Here are some points, each followed by its number:
[-0.18  0.11  0.32 -0.09 -0.17 -0.47 -0.38 -0.07] 0
[-1.26  0.69  0.11  0.47 -0.33  0.61 -0.36  0.04] 1
[ 0.37  0.28  0.33 -0.38 -0.52  2.18 -0.74  0.1 ] 2
[-0.12 -1.28 -0.23  0.76  0.14  2.45  0.69 -0.77] 3
[-1.6  -0.35 -0.05  0.56 -1.22  1.01  0.22 -0.05] 4
[ 0.59 -0.64  0.81 -0.43  1.04  0.69  0.88 -0.65] 5
[ 0.07  2.05  0.29 -0.24  1.7  -2.31 -0.29 -1.09] 6
[ 0.86  0.4   0.43 -0.37  1.44  0.27  0.68 -0.87] 7
[ 0.54  0.19  0.06 -1.05 -0.11 -0.63 -0.13  0.38] 8
[ 1.39 -1.38 -0.1  -0.92  0.6  -0.64  0.15  1.77] 9
[ 0.1   0.55 -1.77 -0.32  2.32 -4.84 -0.05  0.31] 10
[-0.34 -0.11 -0.62  0.14  0.54  0.56  0.19  0.17] 11
[ 0.29  0.58  1.72  0.66 -0.75  1.98 -0.77 -3.06] 12
[-0.9   1.15 -0.97 -0.47  0.83 -1.96 -0.34 -0.29] 13
[ 0.06  0.62  0.35  0.34 -0.09 -0.42 -0.47 -1.65] 14
[ 0.23  1.06 -0.39  0.4   1.55 -1.4   0.55 -0.89] 15
[ 1.18 -0.98 -0.22 -1.02  0.49 -0.08  1.02  0.72] 16
[-0.34  0.2   1.09  1.14 -1.06  2.81 -0.7  -1.2 ] 17
[-1.88  1.39 -1.7  -0.08  0.75 -2.82 -0.77  0.  ] 18
New points follow, each followed by the number of its nearest point above.
[-1.89 -1.17 -0.46  0.47 -1.53  1.98  1.01  0.25] 4
[ 0.06  0.77  0.49  0.67  0.32  0.54  0.13 -1.49] 14
[-0.06 -1.11  0.25  1.11 -0.66  3.03  0.98  0.02] 3
[-1.66  1.87 -1.09  0.43  0.43 -3.43 -1.52  0.07] 18
[ 0.56 -0.33 -0.5  -0.51  0.55 -2.01  0.15  0.39] 8
[-0.67  1.1   2.01  0.53 -0.98  3.72 -0.75 -1.52] 17
[-0.12 -1.5   0.28  1.2  -1.02  3.54  1.37  0.07] 3
[-0.19  1.62  0.54  0.4  -0.2   0.51 -0.26 -1.26] 14
[ 1.21 -0.8   0.76 -1.01  0.22  1.03  0.17 -0.29] 5
[-0.78 -1.14  0.11  0.22 -1.15  1.75  0.73  0.37] 4
[ 0.45  0.2  -0.06 -0.73 -0.09 -1.08 -0.28  0.75] 8
